In the rows, zero is written as 128.
Each path below is one point turned by a fixed rotation once a step. After each direction that follows a path, write how fast that rotation turns it, in degrees a step (0 if it stays still).
Each turn is a multiple of 5 degrees from 10 to 175, or 0.
Each row of a path follows its step; steps can be skipped.

step 0: [131 122 127 126 140 139 130 129 121 115 128 130 114 127 134 119 130 126
 118 126 123 134 128 126 133 132 128 123 124 121 127 133 132 129 130 139
 125 126 130 116 126 128 119 134]
step 1: [126 123 128 128 128 129 128 127 117 125 114 146 131 126 130 131 122 125
 125 128 126 125 130 120 120 131 131 130 127 131 134 129 136 126 134 143
 122 126 143 127 130 130 130 123]
step 2: [120 120 128 121 137 139 143 122 128 123 128 129 129 136 139 136 133 120
 125 125 131 127 125 127 136 131 121 129 124 130 128 131 131 125 132 128
 131 125 137 118 128 135 125 117]
step 3: [120 127 124 125 127 121 130 118 128 136 126 128 134 134 130 128 134 130
 124 132 129 135 126 130 123 143 126 120 132 139 129 133 136 129 135 140
 126 131 141 133 118 137 132 127]
step 5: [128 122 133 134 130 120 120 130 128 134 138 125 133 132 124 133 127 132
 119 123 131 122 121 129 131 136 125 119 136 124 132 127 139 117 136 141
 130 130 125 122 122 135 126 135]
step 6: [128 126 124 123 132 133 130 134 111 132 134 122 132 124 141 123 129 134
 125 122 133 117 113 131 126 129 131 125 130 127 132 130 132 123 120 134
 123 128 129 128 133 117 133 132]
step 7: [120 112 137 132 130 121 123 129 121 130 125 131 135 127 130 131 138 127
 124 116 119 129 128 126 134 124 131 118 129 131 141 133 130 123 124 133
 130 137 122 123 133 123 123 128]
step 8: [120 126 136 118 130 130 133 125 121 132 125 125 129 130 136 137 128 128
 131 114 129 121 130 123 119 132 129 128 136 134 125 127 126 127 118 122
 116 131 134 121 119 118 125 136]
step 9: [122 126 128 133 134 121 127 121 124 126 124 126 128 128 137 129 140 128
 124 121 119 132 135 121 130 148 134 131 124 126 122 139 122 121 128 126
 134 131 127 129 131 127 120 136]
step 10: [121 131 135 134 139 129 118 130 129 129 123 130 127 131 125 129 122 132
 131 114 128 125 128 124 122 131 127 126 126 127 113 139 126 129 136 130
 116 125 143 127 128 122 128 132]
Speeds:
[127 127 126 126 128 132 126 128 127 127 126 130 125 130 128 130 128 131
 127 125 122 128 132 128 128 129 132 129 131 128 127 128 130 129 128 126
 126 127 125 128 129 125 127 128] : 40
[129 126 127 131 129 128 125 126 131 127 128 126 125 131 126 128 127 127
 128 127 127 130 130 128 129 128 125 123 127 129 130 131 127 127 129 131
 126 131 125 126 125 129 129 127] : 155

step 0: [131 134 129 129 133 135 131 132 130 138 124 137 129 122 126 124 126 127
 132 122 123 128 124 132 117 136 124 122 129 129 136 141 135 132 106 122
 125 132 127 130 134 122 129 142]
step 1: [133 127 131 136 137 121 135 139 127 131 125 122 124 129 128 133 120 132
 132 139 126 130 128 130 128 139 129 143 133 126 133 138 131 143 119 131
 122 133 127 138 134 124 133 136]
step 2: [135 120 129 144 128 131 137 128 118 134 134 123 130 117 127 122 132 120
 121 125 125 129 122 127 126 139 122 132 134 134 138 135 123 134 127 129
 127 133 134 131 136 135 140 134]
step 3: [130 114 127 124 137 120 129 129 126 139 138 116 133 130 129 117 122 118
 136 127 127 132 134 115 132 132 124 136 127 133 144 134 129 129 129 124
 130 130 133 135 132 125 128 126]
step 4: [129 113 121 122 126 127 121 126 118 127 130 120 127 129 133 118 121 134
 125 139 120 132 129 127 118 128 121 121 130 141 134 132 121 126 129 128
 117 128 143 130 129 125 137 124]
step 5: [123 119 126 115 126 129 122 128 135 118 133 127 131 132 128 128 125 125
 138 124 130 136 136 122 118 139 126 117 136 136 130 140 134 125 127 122
 132 124 138 134 136 131 135 134]
step 6: [132 125 123 126 126 128 127 134 123 125 122 128 121 132 122 126 118 134
 134 130 123 133 138 118 116 119 131 130 138 127 117 147 125 118 130 128
 125 129 130 136 132 127 130 137]
step 7: [142 138 130 132 131 126 132 132 130 113 125 121 121 125 125 127 121 136
 127 117 122 130 135 125 120 132 126 124 136 136 133 136 129 126 135 135
 140 132 131 124 127 129 136 140]
step 8: [135 131 135 136 133 139 132 132 133 126 128 127 138 126 126 115 115 131
 134 128 124 129 139 121 122 122 123 138 121 130 127 134 127 124 121 125
 141 139 127 120 129 128 133 135]
step 9: [137 137 131 132 135 140 128 130 121 132 122 120 133 136 125 126 125 132
 131 137 120 129 133 126 122 129 133 125 122 139 136 129 134 135 130 134
 132 139 126 127 129 117 144 123]
Speeds:
[128 126 125 126 127 129 129 127 126 126 129 129 126 131 128 133 127 128
 127 129 127 130 127 132 124 129 129 127 130 124 128 130 132 127 124 127
 128 126 124 128 131 128 128 127] : 70
[128 131 124 126 126 128 127 126 130 127 127 127 128 129 126 130 124 129
 128 125 128 125 129 127 126 126 129 129 129 128 124 127 127 127 128 126
 133 130 128 126 124 127 133 128] : 35

step 0: [125 143 129 129 126 129 132 126 121 131 133 127 121 127 126 129 118 127
 126 138 125 138 128 125 123 126 127 134 112 127 130 125 139 134 138 127
 121 130 122 126 119 131 141 125]
step 1: [128 125 114 136 135 136 119 126 125 130 131 129 124 132 124 125 137 132
 131 123 135 137 133 130 135 128 143 134 126 127 127 122 133 137 134 121
 120 128 125 127 121 130 140 127]
step 2: [134 140 132 139 130 124 119 129 125 133 125 133 129 135 124 134 126 136
 115 124 118 129 133 124 130 119 128 125 122 130 131 120 127 126 139 134
 116 130 131 123 120 122 137 128]
step 4: [136 129 124 138 136 130 123 122 133 128 127 140 143 133 129 130 133 134
 126 127 140 127 136 130 141 123 138 125 127 131 124 117 132 125 124 128
 119 123 132 124 126 129 134 130]
step 5: [126 132 137 131 130 125 127 133 128 127 130 142 138 133 126 136 125 128
 122 137 119 131 132 117 129 125 128 132 123 149 129 127 118 124 134 133
 125 122 132 125 129 126 136 124]
step 6: [121 123 131 135 123 129 126 121 131 125 141 134 137 123 132 127 125 124
 133 133 139 126 128 136 128 133 135 134 136 137 124 128 129 120 126 126
 115 126 130 128 128 140 142 122]
step 7: [126 127 122 131 131 128 128 132 131 135 135 138 136 129 140 127 126 135
 131 135 135 133 134 113 135 132 124 120 125 132 128 118 130 119 125 138
 119 118 133 129 129 126 132 136]
step 8: [122 124 131 128 136 126 128 125 131 125 133 138 121 124 132 124 127 123
 132 137 120 130 130 119 129 136 120 135 130 138 133 133 124 120 143 127
 120 128 124 126 135 131 144 126]
step 9: [126 124 123 135 128 122 130 126 124 130 140 126 130 126 136 133 128 131
 129 125 136 129 129 124 131 133 126 123 129 121 135 132 141 120 125 130
 116 133 124 135 128 141 146 129]
step 10: [128 136 114 133 135 128 124 135 127 130 129 133 118 138 136 125 128 138
 132 130 127 134 131 112 131 133 120 133 128 129 129 126 125 122 131 130
 132 133 134 135 132 126 141 136]
Speeds:
[125 128 127 125 130 127 127 131 128 127 126 128 126 127 131 131 128 130
 126 124 128 128 129 127 129 129 129 128 128 122 129 128 129 129 132 126
 126 130 131 126 129 128 130 126] : 45
[126 127 126 126 128 129 130 134 126 130 130 127 128 131 125 132 128 126
 129 128 128 130 129 124 127 131 129 129 128 130 128 126 126 130 129 130
 131 126 126 130 128 128 127 126] : 155
[123 125 130 130 131 126 125 126 127 131 125 127 126 130 128 130 127 127
 126 131 126 123 131 126 127 127 129 127 127 130 127 127 128 127 131 128
 129 130 128 128 129 128 125 130] : 125

step 0: [141 128 122 135 128 125 119 131 133 128 122 120 137 128 123 118 127 134
 127 116 141 123 124 124 126 138 128 137 127 125 123 135 126 141 135 134
 138 139 127 132 127 132 142 122]
step 1: [120 121 124 128 131 140 115 135 123 132 125 140 128 126 125 133 126 121
 135 138 125 140 135 131 126 128 114 130 122 137 127 123 125 128 129 131
 115 137 137 131 118 127 127 124]
step 2: [131 126 127 112 131 116 130 138 124 111 149 126 130 123 126 130 137 125
 134 129 130 130 120 126 127 128 130 129 128 127 125 134 124 132 128 139
 130 114 120 129 126 126 130 133]
step 3: [130 124 123 136 116 120 128 126 127 134 127 130 132 138 125 137 120 122
 129 125 134 127 126 136 136 130 123 135 131 130 126 137 122 127 119 112
 121 135 130 130 139 140 119 143]
step 4: [133 120 130 140 125 130 132 116 128 127 136 130 137 128 128 129 135 127
 123 113 107 131 119 118 131 129 137 126 124 128 127 122 131 134 133 140
 122 134 128 133 127 127 124 117]
step 5: [118 131 124 133 131 124 117 129 141 141 135 127 122 130 130 119 147 123
 126 135 136 136 127 128 123 116 125 128 132 127 123 136 120 130 129 124
 142 133 138 129 124 128 131 129]
step 6: [128 114 131 116 127 129 135 122 131 129 130 130 137 116 122 122 124 133
 127 138 121 117 129 138 135 128 123 136 135 131 127 130 124 122 123 126
 116 132 120 137 118 122 140 125]
step 7: [134 132 128 127 144 127 128 127 132 123 133 130 137 137 137 129 130 124
 137 123 136 120 125 119 132 131 115 126 123 123 136 125 117 141 119 118
 124 121 133 120 137 130 126 120]
step 8: [137 125 128 135 125 123 135 134 121 125 126 141 133 124 119 129 130 130
 119 121 135 122 133 119 130 120 130 134 125 129 131 131 134 118 134 136
 125 139 146 124 115 134 127 140]
step 9: [131 107 121 132 131 128 111 131 141 132 135 114 124 125 125 129 126 127
 133 131 129 133 137 119 134 132 131 123 128 131 121 123 130 140 132 131
 127 126 117 120 124 128 122 131]
Speeds:
[128 127 127 130 126 127 131 127 127 128 127 126 131 130 123 128 128 128
 132 126 128 128 126 124 130 128 129 127 126 129 130 128 128 122 125 128
 130 125 130 124 130 129 128 129] : 80

step 0: [132 132 140 127 143 123 129 122 133 120 134 132 133 137 126 126 117 128
 145 126 127 115 129 127 130 137 127 129 128 131 128 129 127 121 130 145
 125 119 132 133 133 119 125 130]
step 1: [145 131 130 133 131 132 122 131 122 126 129 126 125 126 124 129 133 138
 116 129 121 134 136 127 123 124 137 142 125 125 133 127 124 126 119 128
 137 126 109 119 135 124 132 137]
step 2: [114 128 119 123 114 125 117 129 117 128 127 127 131 131 123 127 123 125
 129 132 131 130 137 124 119 134 134 125 124 132 120 121 121 128 133 136
 118 114 131 142 137 132 123 132]
step 3: [127 128 124 125 123 126 123 122 133 126 115 135 116 124 122 119 134 122
 115 128 126 125 132 127 127 124 125 134 135 128 128 134 115 123 136 117
 124 143 125 114 125 129 123 117]
step 4: [114 118 132 131 122 125 123 125 130 136 126 122 117 128 139 115 122 129
 129 124 131 129 115 126 132 133 118 124 123 125 123 120 141 124 134 130
 136 125 131 136 125 124 142 125]
step 5: [146 140 129 137 130 125 139 134 129 130 119 124 122 123 124 131 128 120
 142 131 123 125 128 125 128 134 131 124 122 125 126 133 133 128 128 126
 121 147 129 125 116 128 132 130]
step 6: [127 124 127 131 128 134 139 123 138 127 141 128 124 121 127 135 135 141
 131 133 123 140 123 131 129 131 131 123 135 123 121 120 135 116 117 142
 132 119 136 128 136 136 127 127]
step 7: [134 127 127 135 132 123 131 136 124 125 127 118 142 127 127 135 139 130
 120 120 136 124 142 128 131 127 131 117 130 143 116 139 123 129 127 119
 128 124 124 125 124 133 128 133]
step 8: [123 119 122 117 136 124 126 117 129 121 134 131 139 128 134 121 129 122
 135 119 127 136 127 128 136 117 127 127 127 123 138 129 123 116 135 138
 116 121 127 123 138 121 125 124]
step 10: [133 132 122 125 132 124 122 127 121 133 121 133 128 129 136 122 117 120
 133 128 133 130 129 116 114 123 125 135 131 119 129 111 132 131 119 136
 122 127 144 137 130 130 125 133]
Speeds:
[130 128 127 128 127 131 131 126 131 128 129 130 127 125 126 127 126 129
 128 128 124 125 127 128 129 128 130 128 131 129 132 129 125 125 127 127
 128 127 128 129 130 126 129 122] : 135
[126 129 129 128 132 130 129 127 132 127 128 124 128 130 125 126 129 129
 126 128 125 133 127 131 126 127 124 131 128 128 128 126 129 127 129 127
 128 128 124 129 128 130 127 127] : 140

step 0: [125 130 133 129 119 123 130 135 131 144 126 123 130 118 123 128 136 118
 129 131 131 125 129 118 122 138 128 127 126 131 121 132 136 138 122 136
 124 133 121 125 116 113 140 125]
step 1: [130 128 139 137 129 126 125 123 145 141 126 127 132 119 124 119 125 120
 133 132 136 129 132 123 127 123 125 117 129 114 125 134 133 125 128 128
 132 129 129 119 111 125 123 129]
step 2: [133 128 142 126 126 126 124 129 141 144 113 123 122 129 140 121 128 124
 129 137 136 130 128 125 135 131 127 125 135 130 125 132 127 121 139 124
 136 128 125 122 132 138 135 134]
step 3: [128 134 137 126 116 119 125 125 131 138 120 118 130 126 123 133 145 126
 126 127 135 126 125 124 136 139 131 134 124 129 114 127 138 135 126 126
 137 136 123 131 129 131 136 135]
step 4: [129 134 128 136 127 125 123 126 141 139 125 133 138 123 112 129 138 122
 130 127 130 123 136 119 127 126 139 130 125 121 126 121 130 121 122 140
 137 132 129 123 121 131 126 140]
step 5: [132 131 135 119 129 132 131 137 138 139 123 127 124 122 133 123 129 127
 121 135 138 133 138 118 122 120 136 126 136 125 123 116 130 118 128 135
 133 131 127 112 129 131 132 128]
step 6: [137 128 136 113 121 125 133 134 135 131 123 119 123 126 125 123 132 120
 115 132 145 125 122 131 124 130 125 127 126 123 117 132 134 130 122 127
 137 146 128 127 131 122 127 131]
step 8: [130 131 135 131 123 137 123 133 127 138 130 130 117 119 121 129 127 135
 126 139 125 126 131 112 121 132 139 121 130 124 120 133 128 125 130 131
 137 128 124 114 124 134 142 136]
step 9: [130 130 141 122 116 127 135 130 134 140 132 116 122 129 121 138 126 123
 130 141 129 131 127 134 123 127 125 118 134 118 123 129 136 126 122 132
 128 140 120 122 126 127 133 138]
step 10: [138 122 130 135 119 122 128 126 146 141 123 137 129 141 130 130 128 119
 129 132 137 130 132 135 128 133 134 129 122 126 126 131 134 128 125 123
 125 140 124 113 124 125 129 134]
Speeds:
[128 128 127 125 129 127 131 128 132 128 127 132 127 129 131 129 130 127
 128 129 128 132 125 126 127 125 129 124 129 131 128 129 129 127 127 127
 126 130 127 129 124 126 123 127] : 80
[127 124 129 128 126 129 130 130 128 130 125 130 127 130 124 125 130 130
 128 125 128 128 129 129 128 130 128 130 124 133 127 128 130 130 130 126
 128 127 126 130 130 128 125 131] : 95

step 1: [128 126 137 116 122 134 134 137 129 123 124 126 124 129 126 123 129 125
 126 139 123 112 116 121 129 140 121 123 117 126 129 123 135 128 136 122
 136 121 128 127 131 128 126 124]
step 2: [128 120 133 119 130 128 122 134 117 130 117 128 123 125 135 123 120 125
 132 131 130 118 133 129 126 120 134 129 133 135 133 129 133 130 140 114
 134 124 130 131 140 117 127 121]
step 3: [118 130 130 134 138 133 125 136 124 132 131 127 130 120 130 129 132 121
 116 127 133 122 125 140 123 130 136 111 130 137 127 131 139 130 131 123
 128 123 130 122 136 126 132 117]
step 4: [130 128 132 127 130 132 137 137 132 121 132 128 129 132 128 120 131 131
 136 126 126 126 108 131 135 130 129 116 119 130 130 126 142 133 143 126
 127 125 123 124 138 131 124 124]
step 5: [128 126 133 108 126 132 134 137 118 129 124 126 130 125 132 129 120 126
 121 123 128 114 122 119 132 132 125 134 127 129 136 128 140 132 134 121
 138 120 125 126 131 122 121 129]
step 6: [122 125 128 125 121 136 123 134 125 130 124 127 125 122 133 127 137 123
 126 135 130 115 134 137 126 129 129 119 131 136 127 126 134 125 138 121
 141 128 132 136 138 116 129 115]
step 7: [126 126 136 130 137 120 136 136 127 131 124 130 132 126 128 124 124 123
 135 131 130 127 124 136 125 126 136 116 123 135 123 136 138 133 136 122
 127 123 125 116 140 129 131 113]
step 8: [125 125 130 124 143 137 133 132 123 121 129 129 127 126 123 124 124 128
 119 126 128 114 112 128 135 128 129 122 123 127 133 118 143 135 141 124
 129 125 126 124 126 130 128 129]
step 9: [129 122 122 119 115 135 127 139 123 126 129 131 126 124 136 117 128 128
 129 119 128 120 121 132 127 128 124 127 127 136 135 128 137 126 136 123
 137 115 131 131 137 117 121 128]
step 10: [127 130 139 122 126 124 131 132 126 135 124 118 132 119 133 132 131 121
 124 137 131 123 124 132 122 131 129 123 129 127 125 131 142 126 130 122
 140 129 126 127 143 122 122 109]
Speeds:
[130 127 128 125 129 131 130 129 130 125 124 131 127 126 127 129 130 129
 128 128 125 132 127 130 129 128 129 127 132 126 127 128 127 130 125 127
 128 127 128 126 126 124 128 127] : 0
[129 129 125 125 128 127 132 129 128 129 129 130 133 130 127 129 129 127
 129 132 124 126 133 128 132 130 129 129 129 128 127 129 130 126 130 129
 129 129 130 128 128 128 132 128] : 65
